One turn moves each row of this set onto another row. After a few examples, where does it send each row asked below?
q_894: [ 33 -16 -25 -10  25 -53   0  27  11 -34 -23   1  31   4  -7]
q_960: [-31  12 -57   3 -52 -31 -28 -11 -12   1 -41  15   4 -18 -16]
q_817: [-14 -49 -27  -7 -17 -29  48  10 -27  22 -35 -52   4  -2 -31]
q_635: [-39  25 -42   8 -43 -36 -26 -21 -17  13 -46  -2   6 -19 -18]
q_31: [ -6 -33 -31 -26 -14 -27  48  10 -41  30 -35 -49  15   5 -21]
q_295: [-14 -23  -9 -46 -11 -16 -30  30  14 -52  -9 -26  21  -8   2]
q_970: [  1  -1 -11 -18   7 -14  -9  22 -12  31  -6  29  49 -40 -52]
q_690: [ -1  -1  -5 -25   2  -9   1  30 -25  35  -7  30  56 -36 -45]
q_378: [ 11  33 -22   3 -14 -49  -9  20 -11  22  -2 -33  -6  -8  24]
q_672: [-10 -17  21  32 -17  13  40   4  11 -14 -15   4 -19  -9   5]
q_405: [ -7  11  12 -26 -45 -49  23  26  -5   9  20  23  48 -10  -6]
q_328: [ -3 -20  31  32 -14   3  47   3   8  -7 -28  17  -1  -4   8]
q_324: [ -5 -47 -28 -19 -17 -32  49  20 -25  30 -44 -44  13   6 -18]
q_458: [-24  21 -38  -4 -51 -40 -27 -15 -10   1 -51   5   1 -15   4]
q_32: [-19 -38 -15 -43 -15 -11 -24  31  15 -52 -12 -20  14 -18 -16]
q_767: [ -8   4 -21 -25  13  -7   8  19 -21  32  -9  28  27 -47 -59]
q_49: [-42 -17  -8 -42 -11  -9 -13  25   3 -60  -2 -16   9  -9  -8]
q_766: [-19  12 -17 -16  14 -21  47  12  12   4 -59  22  27 -21  34]
q_588: [-33 -27  -8 -38   3 -11 -20  33  16 -52  -6 -29  13  -4  -2]
q_941: [-29  20 -36   5 -48 -49 -28 -16 -11  12 -41   0  14 -22  -3]
q_398: [ -7  -5  37  24  -1   5  36  -1  18  -4 -34  10  -2   2   9]
q_164: [-33 -27 -54 -11 -27 -18  34  32  20  27 -11 -20  54   9   3]
q_184: [-17  -3  35  22 -13  16  33   1   6 -14 -36  13  -1   0   5]
q_916: [ 10  -6  -5 -27  -3  -1   2  25 -28  24 -10  29  47 -37 -53]
q_564: [  5 -41 -27 -21 -10 -17  54   7 -40  16 -33 -35   4   5 -37]

q_184 moves to q_916
q_941 moves to q_398
q_49 moves to q_564
Where do these go?
q_378 moves to q_766
q_458 moves to q_328

